In the data rows, 50 means zero.
Here are some points, one per row:
[48 38 57 54 74 55 49 39 45 55 48 49 32 47 48 61 25 59 53 31 66 54 62 48 66 55 38 57 71 51 62 60 43
 51 54 46 45 54 58 42 59 49 41 41 58 68 51 49]
[40 42 55 58 34 73 52 48 47 40 56 60 63 31 60 85 62 75 47 49 62 60 51 38 46 49 48 49 43 45 50 47 56
 61 65 46 50 50 60 37 60 45 50 37 55 62 46 61]
[46 64 75 41 28 46 60 47 57 52 39 39 50 46 47 49 41 44 51 46 69 54 71 52 53 50 49 53 52 43 35 66 39
 25 55 49 53 60 42 47 45 60 59 52 40 43 29 50]
[68 57 62 62 48 36 48 55 56 36 52 47 47 41 76 57 70 49 57 41 42 58 48 73 53 63 42 42 53 53 68 56 42
 54 55 60 33 54 64 58 47 39 47 71 42 48 51 66]
[51 55 59 47 48 60 49 60 71 45 45 49 52 35 46 40 44 49 62 59 55 37 33 49 39 50 47 57 37 56 68 38 52
 53 45 44 41 49 67 48 38 67 19 35 61 65 50 48]
[43 38 58 42 73 41 53 57 55 67 48 31 56 39 58 58 52 64 62 30 44 51 30 58 54 47 44 56 37 53 28 36 48
 48 55 53 46 50 47 62 54 47 64 56 38 48 37 53]
[60 48 50 44 58 50 58 57 79 53 31 67 53 49 47 41 62 68 23 56 69 77 43 46 40 54 51 48 53 59 49 64 43
 46 43 52 50 39 44 62 62 45 48 49 49 53 56 63]
[62 40 42 56 42 46 52 49 50 47 47 41 50 27 40 29 45 56 44 37 33 39 57 53 56 64 48 33 50 43 55 53 48
 55 37 41 72 55 62 37 40 41 64 42 69 51 61 43]
[37 48 40 44 39 43 30 43 60 57 54 39 56 47 48 45 59 49 53 30 33 56 50 50 37 80 44 63 46 37 58 43 40
 41 49 56 53 48 37 41 60 55 55 56 51 67 61 32]
[59 51 45 68 57 57 41 53 66 50 52 45 63 61 48 39 32 61 56 59 42 34 58 35 62 55 57 23 49 44 49 49 40
 36 50 77 49 51 41 47 38 39 45 46 60 44 48 50]
[51 50 51 53 43 65 30 47 38 52 41 41 67 40 47 61 46 30 46 50 48 32 38 44 45 54 41 43 67 53 43 67 59
 40 46 49 53 53 51 65 55 43 42 64 57 62 55 64]
[64 38 34 40 56 40 43 47 32 29 61 45 35 53 55 29 65 27 64 40 71 52 65 64 43 42 52 64 39 32 34 52 50
 39 53 54 45 51 49 53 68 50 50 49 61 50 41 69]
[58 26 59 34 50 43 51 59 46 44 53 52 48 47 47 51 57 56 67 58 51 49 47 55 71 57 44 34 47 66 68 69 59
 60 59 71 64 54 40 51 59 76 47 40 39 45 47 50]
[31 61 55 45 62 51 47 76 35 44 62 55 37 49 50 54 66 70 53 58 47 56 51 28 52 66 50 57 41 48 37 62 57
 43 48 50 49 51 64 53 74 51 61 75 56 57 44 40]
[61 66 49 40 45 51 56 64 62 44 49 53 66 48 33 66 51 28 73 49 57 48 57 52 54 54 80 46 75 50 48 51 53
 53 52 50 47 33 46 46 70 53 64 63 70 38 53 41]
[39 46 22 70 49 56 50 54 55 45 56 64 56 51 36 44 52 37 33 42 66 54 57 63 56 57 53 32 42 52 55 34 60
 46 33 47 46 58 52 42 45 74 53 58 49 62 28 44]
[41 54 64 56 52 42 64 25 49 30 68 46 62 49 47 35 50 43 51 57 49 60 38 48 52 44 45 51 46 57 56 45 77
 53 56 57 53 40 60 58 46 40 64 61 74 56 32 61]
[54 70 41 54 57 57 67 47 67 68 57 43 43 68 52 62 41 48 51 53 50 41 45 67 56 56 48 50 38 50 44 79 60
 51 63 58 51 46 59 63 33 56 69 50 60 51 56 53]
[36 45 30 51 45 54 60 54 61 31 28 57 50 45 58 39 39 58 65 71 48 37 56 53 61 55 47 57 36 41 55 36 45
 47 53 42 55 42 29 44 44 30 63 53 42 48 63 43]
[22 46 62 56 56 53 47 45 48 57 61 57 51 53 38 38 56 53 57 35 53 51 61 44 40 41 50 43 61 36 62 50 52
 39 67 44 46 41 38 41 58 60 44 37 36 31 67 58]
[69 52 43 46 53 55 64 63 54 42 64 55 49 43 53 32 49 55 62 47 58 46 30 51 34 70 56 56 64 68 36 64 53
 54 54 40 57 48 50 35 27 52 41 47 37 48 49 50]
[57 59 41 47 48 28 53 51 51 52 50 65 43 32 51 47 53 54 38 46 46 57 45 42 35 25 16 46 56 47 37 41 35
 42 53 69 51 43 54 48 56 60 59 34 63 53 52 33]
[40 66 40 43 52 51 54 46 49 53 44 34 37 31 39 58 45 61 35 68 40 38 52 72 35 56 55 47 54 57 57 44 54
 46 43 45 61 44 52 44 63 53 37 46 49 22 47 59]
[36 44 34 53 44 34 53 69 59 63 48 32 51 58 59 54 45 46 42 56 51 66 38 43 43 52 33 33 57 67 50 59 43
 65 49 34 40 55 50 52 71 33 40 43 67 31 48 39]
[51 63 45 34 34 60 54 29 55 63 59 50 31 42 53 63 50 44 59 42 50 54 46 29 64 41 50 46 48 52 59 47 51
 41 39 54 57 73 32 61 63 38 53 37 52 54 34 40]
[37 49 43 41 58 53 62 58 57 43 54 47 38 54 29 55 61 50 48 41 54 53 56 59 56 34 40 44 49 49 55 47 34
 73 57 47 69 55 64 80 56 38 53 59 40 58 45 33]
[42 50 59 37 44 62 33 59 50 51 51 43 38 69 62 50 40 44 49 60 49 69 62 52 56 33 37 60 51 49 45 42 59
 56 25 61 44 39 49 20 51 54 66 70 44 43 59 65]
[53 49 32 61 59 43 45 37 49 47 50 37 41 38 63 56 51 36 53 66 41 50 44 50 66 40 55 39 59 27 27 41 53
 55 46 35 56 32 41 58 47 56 40 59 42 68 55 50]
[45 41 69 44 56 51 41 48 66 40 40 62 48 44 50 51 55 40 39 32 45 58 61 43 52 65 56 61 40 42 47 61 52
 54 34 37 57 45 50 64 31 59 44 31 59 30 49 59]
[52 44 59 60 50 54 40 40 52 29 51 37 32 56 44 43 64 57 60 47 48 35 44 53 61 36 56 48 51 73 37 71 38
 32 45 40 24 50 47 44 55 54 60 49 62 36 67 39]
[48 46 52 50 61 59 47 41 26 60 43 68 37 44 55 45 36 24 54 53 38 56 46 40 37 38 74 53 34 62 52 69 40
 53 50 60 59 44 57 49 66 48 52 55 53 60 63 53]
[42 38 36 53 53 59 39 54 52 50 56 21 58 55 59 58 58 52 50 55 54 51 75 44 31 44 60 70 51 79 56 46 46
 40 56 63 55 29 42 47 37 56 45 49 59 52 41 41]
[42 41 38 45 39 42 62 36 57 58 28 51 62 56 59 38 54 43 59 67 35 48 62 32 54 71 59 51 68 69 45 50 58
 56 52 44 37 60 63 46 46 53 55 46 42 54 55 65]
[45 47 51 54 52 53 53 45 17 75 44 55 55 38 52 45 46 40 51 61 60 38 37 46 59 59 32 57 52 47 54 41 46
 61 58 76 31 41 32 60 38 41 57 48 51 36 58 42]
[59 54 58 47 60 61 35 38 62 49 67 52 59 42 50 43 51 40 23 66 47 46 46 54 60 55 45 57 51 56 54 42 47
 48 66 45 47 51 56 25 54 32 42 50 28 42 40 46]
[47 72 42 37 46 36 53 36 40 47 46 63 45 64 58 45 37 60 56 31 49 27 52 45 49 59 46 61 54 49 59 38 62
 42 34 47 46 40 53 60 59 58 49 50 37 55 44 45]
[56 39 49 48 40 46 62 69 68 71 65 45 46 37 35 49 48 48 49 59 41 45 57 52 48 31 52 59 39 61 61 68 59
 52 41 36 36 41 54 56 46 42 60 57 43 60 61 58]
[35 69 51 40 52 40 62 50 28 36 52 50 66 39 66 51 47 62 40 53 59 59 49 64 43 40 64 54 55 31 70 59 32
 41 44 38 48 74 36 54 43 56 51 42 62 61 52 56]
[61 50 53 41 54 70 74 55 39 55 34 38 70 65 45 46 52 47 44 49 35 43 56 43 52 42 47 41 39 43 39 54 41
 47 48 55 41 49 51 51 65 56 40 29 58 58 35 54]
[45 53 61 53 53 35 45 43 56 60 66 57 62 39 36 45 48 53 38 64 55 48 59 54 75 42 61 55 44 61 33 29 46
 52 44 60 57 67 44 55 38 51 29 53 55 54 65 48]
[73 49 31 57 47 41 35 50 52 45 54 56 57 57 47 55 41 62 53 55 37 55 56 37 62 39 34 82 57 56 57 59 54
 67 57 44 57 46 36 50 65 68 51 61 42 40 51 57]
[61 41 55 36 72 61 57 46 53 50 60 49 51 55 58 51 65 57 39 43 54 36 58 49 43 54 43 54 63 44 61 29 47
 51 41 45 45 70 42 52 55 63 76 36 43 52 57 51]
[43 45 47 37 55 54 68 54 42 36 54 58 58 61 45 66 62 40 43 31 35 53 42 30 52 51 49 48 40 42 60 42 29
 35 56 52 46 39 46 36 34 50 45 66 46 42 43 56]
[59 33 55 34 45 41 40 47 51 60 45 74 60 71 57 54 63 55 56 54 58 43 47 78 48 51 43 41 56 55 53 54 59
 24 49 37 76 36 64 41 38 35 47 47 57 49 57 32]
[57 64 44 51 48 58 37 69 52 56 52 54 56 38 47 49 37 41 46 46 38 65 59 54 51 54 44 32 46 66 46 31 69
 41 75 29 48 50 42 67 44 50 51 42 54 45 52 52]
[59 56 50 59 47 25 45 51 52 55 29 47 29 65 39 59 50 51 45 51 57 37 33 43 48 37 74 59 38 50 51 27 47
 52 64 45 63 59 53 33 46 50 49 51 61 52 46 73]
[65 43 75 55 42 44 49 56 23 43 42 48 39 57 28 48 48 59 47 61 58 76 43 55 51 65 50 47 58 46 61 50 40
 53 45 42 55 37 40 52 45 55 51 57 38 64 39 47]
[37 52 71 78 61 42 66 49 55 60 56 58 54 65 66 56 58 41 51 51 41 46 45 69 51 44 61 58 39 39 47 48 42
 58 36 45 44 60 41 48 56 59 59 53 52 42 37 38]
[51 18 48 56 36 45 57 59 48 45 57 52 47 51 61 62 20 45 42 60 58 47 49 39 32 52 64 52 54 27 46 39 63
 35 57 59 48 56 65 55 49 56 34 55 45 32 60 43]
[32 44 42 61 35 54 39 59 42 51 51 57 39 60 46 44 57 60 39 47 48 72 37 61 60 51 60 68 67 32 48 56 48
 51 51 70 43 47 72 56 45 41 51 21 56 44 42 53]
[43 46 40 44 53 65 39 30 54 58 33 57 54 39 49 41 49 61 60 49 59 59 49 58 42 37 40 45 49 34 38 59 50
 59 55 50 52 76 65 44 22 55 39 72 55 39 48 41]
[43 60 63 55 43 44 37 71 44 53 42 46 42 49 78 43 51 57 40 46 53 24 53 34 56 38 58 33 60 48 51 56 63
 75 56 44 52 43 41 43 38 49 51 57 43 57 36 56]
[58 65 51 69 37 61 45 45 45 61 59 39 60 56 64 39 54 49 60 57 67 63 41 29 59 58 52 54 48 56 59 38 31
 56 45 38 66 46 80 50 52 51 41 45 27 35 68 56]
[63 50 61 33 35 59 44 39 45 45 61 69 51 68 57 45 30 59 47 50 41 44 54 66 44 57 62 40 46 58 31 42 36
 73 45 47 40 47 45 65 48 47 51 54 51 55 41 54]
[54 65 60 66 41 54 59 60 50 47 55 63 37 58 41 64 53 31 59 65 34 41 54 52 39 48 28 62 58 54 47 41 54
 62 45 57 59 65 39 51 49 50 48 56 39 66 53 61]
[63 50 38 62 53 56 62 48 40 63 36 47 41 58 53 43 56 57 44 28 58 59 57 51 45 47 62 48 41 45 53 41 76
 51 59 55 54 57 37 43 45 39 22 56 56 59 63 36]
[63 58 45 53 66 31 34 29 42 50 58 45 45 60 33 72 55 56 67 53 47 41 56 51 35 58 49 30 39 37 58 63 62
 57 45 45 28 52 57 55 47 40 54 46 42 55 45 48]
[41 51 60 48 62 53 51 48 46 33 38 39 73 60 34 54 45 40 45 38 49 53 33 58 37 34 57 52 43 53 37 56 58
 51 47 63 54 58 49 52 53 32 60 36 24 50 63 30]
These points spread out most along one direction. Take the direction at right angles to it along which they spread out most. Go by this last direction. How far along it is each point below, from 0 to 99? 50 is the average, and the first point above lies past it. One standard deviation of the points above along it is 16.
[54 70 41 54 57 57 67 47 67 68 57 43 43 68 52 62 41 48 51 53 50 41 45 67 56 56 48 50 38 50 44 79 60
 51 63 58 51 46 59 63 33 56 69 50 60 51 56 53] 28
[22 46 62 56 56 53 47 45 48 57 61 57 51 53 38 38 56 53 57 35 53 51 61 44 40 41 50 43 61 36 62 50 52
 39 67 44 46 41 38 41 58 60 44 37 36 31 67 58] 72
[59 51 45 68 57 57 41 53 66 50 52 45 63 61 48 39 32 61 56 59 42 34 58 35 62 55 57 23 49 44 49 49 40
 36 50 77 49 51 41 47 38 39 45 46 60 44 48 50] 52
[61 41 55 36 72 61 57 46 53 50 60 49 51 55 58 51 65 57 39 43 54 36 58 49 43 54 43 54 63 44 61 29 47
 51 41 45 45 70 42 52 55 63 76 36 43 52 57 51] 61
[43 46 40 44 53 65 39 30 54 58 33 57 54 39 49 41 49 61 60 49 59 59 49 58 42 37 40 45 49 34 38 59 50
 59 55 50 52 76 65 44 22 55 39 72 55 39 48 41] 78
[73 49 31 57 47 41 35 50 52 45 54 56 57 57 47 55 41 62 53 55 37 55 56 37 62 39 34 82 57 56 57 59 54
 67 57 44 57 46 36 50 65 68 51 61 42 40 51 57] 19
[58 26 59 34 50 43 51 59 46 44 53 52 48 47 47 51 57 56 67 58 51 49 47 55 71 57 44 34 47 66 68 69 59
 60 59 71 64 54 40 51 59 76 47 40 39 45 47 50] 36
[51 55 59 47 48 60 49 60 71 45 45 49 52 35 46 40 44 49 62 59 55 37 33 49 39 50 47 57 37 56 68 38 52
 53 45 44 41 49 67 48 38 67 19 35 61 65 50 48] 64
[63 50 61 33 35 59 44 39 45 45 61 69 51 68 57 45 30 59 47 50 41 44 54 66 44 57 62 40 46 58 31 42 36
 73 45 47 40 47 45 65 48 47 51 54 51 55 41 54] 36
[41 54 64 56 52 42 64 25 49 30 68 46 62 49 47 35 50 43 51 57 49 60 38 48 52 44 45 51 46 57 56 45 77
 53 56 57 53 40 60 58 46 40 64 61 74 56 32 61] 39
[40 42 55 58 34 73 52 48 47 40 56 60 63 31 60 85 62 75 47 49 62 60 51 38 46 49 48 49 43 45 50 47 56
 61 65 46 50 50 60 37 60 45 50 37 55 62 46 61] 68
[52 44 59 60 50 54 40 40 52 29 51 37 32 56 44 43 64 57 60 47 48 35 44 53 61 36 56 48 51 73 37 71 38
 32 45 40 24 50 47 44 55 54 60 49 62 36 67 39] 34
[63 50 38 62 53 56 62 48 40 63 36 47 41 58 53 43 56 57 44 28 58 59 57 51 45 47 62 48 41 45 53 41 76
 51 59 55 54 57 37 43 45 39 22 56 56 59 63 36] 74
[59 33 55 34 45 41 40 47 51 60 45 74 60 71 57 54 63 55 56 54 58 43 47 78 48 51 43 41 56 55 53 54 59
 24 49 37 76 36 64 41 38 35 47 47 57 49 57 32] 65
